Each row has a name. Each piece below is followed by the name of the row it came from, unless a question asks for something else. Each question is about the rows just above it. Places in a row count from 1.

[131 129  95  94 123 120 156 151 141  99  99 116  48 109 140 139 135 110
 128  82  44 157 126  86 122 139 152 156 154 120  97 128  95  44 117 145
 126 119 124] : K
[125 131 127 128 129 127 109 135 133 121 130 128 140 119 124 131 111 131
 124 143 146 139 118 138 126 131 110 118 113 128 128 130 143 143 129 100
 118 120 119] : H
[127 130 121 121 130 129 121 135 132 113 124 127 126 124 114 132 121 127
 125 131 130 137 123 134 127 132 120 126 122 131 127 130 134 128 125 116
 124 124 121] : Z
[120 140  72  69 155 131 191 126 114  51  90 116  78 218 143 129 213 104
 117  92  79 112 164 130 127 121 171 170 163 178 128 146 113  81  99 178
 143 151 125] : A
[134 115 160 159 118 127 163 103 115 182 145 136 132 136 134 116 156 133
 141 106 112  93 149 107 134 116 166 143 158 115 130 116 101 123 139 186
 148 147 153] : D
[196  73  89  88  82 176 176  74 125  56 105 138 161 125 141 100 164 120
 112 169 191  42 155 184 154  99 197 142 186  85 175  88 175 175  93 227
 210 163 199] : U
Places of [113] in row Z: : 10
Which row holds [134 115 160 159 118 127 163 103 115 182 145 136 132 136 134 116 156 133
 141 106 112  93 149 107 134 116 166 143 158 115 130 116 101 123 139 186
 148 147 153]? : D
q: [134 127 132 120 126 122 131 127 130 134 128] : Z

[115 146 186 143 125 135  86 121]  V
[115 131 173 139 136 124 126 128]  S
[115 146 134 143 125 135  86 121]  T
[113 146 186 143 125 135  86 121]  B
[ 54 117 225 145 150 100  63  68]  G
[173] is at row and place : S, 3
How many entries does [115 131 173] have? : 3

[124 138 138 152 129 110 105] -> X
[136 152 132 143 138 135 115] -> R
[124 138 107 152 129 110 105] -> P
[125 145 106  74 115 157 194] -> N
[136 138 105  68 123 121 202] -> Q
[125 145 106 120 125 140 132] -> J
[ 96 140 223 125 135 152 105] -> Y
[131 130 133 103 119 143 154] -> C
[135 152] is in which row? : Y
q: [125 145 106  74 115 157 194] : N
Which row holds [ 96 140 223 125 135 152 105]? : Y
Count the entries of [136 152 132 143 138 135 115]: : 7
Where do [125 145 106 120 125 140 132] appear? : J
How many entries does [124 138 107 152] have? : 4
Which row holds [125 140 132]? : J

[114 173 114 125 174 159 114 102 174] -> F
[131 111 126 111 139 150 148 166 141] -> L
[122 138 141 117 121 181 203 175 156] -> M
[111 131 126 138 141 152 151 125 102] -> W
Where in the named rows is [139]? : L, 5
Which row holds [159 114]? : F
Where do [131 111 126] appear? : L
At which places does F hold [174]? : 5 9
q: [148 166 141] : L
Count the entries of [114 173]: : 2
[175] is at row and place : M, 8

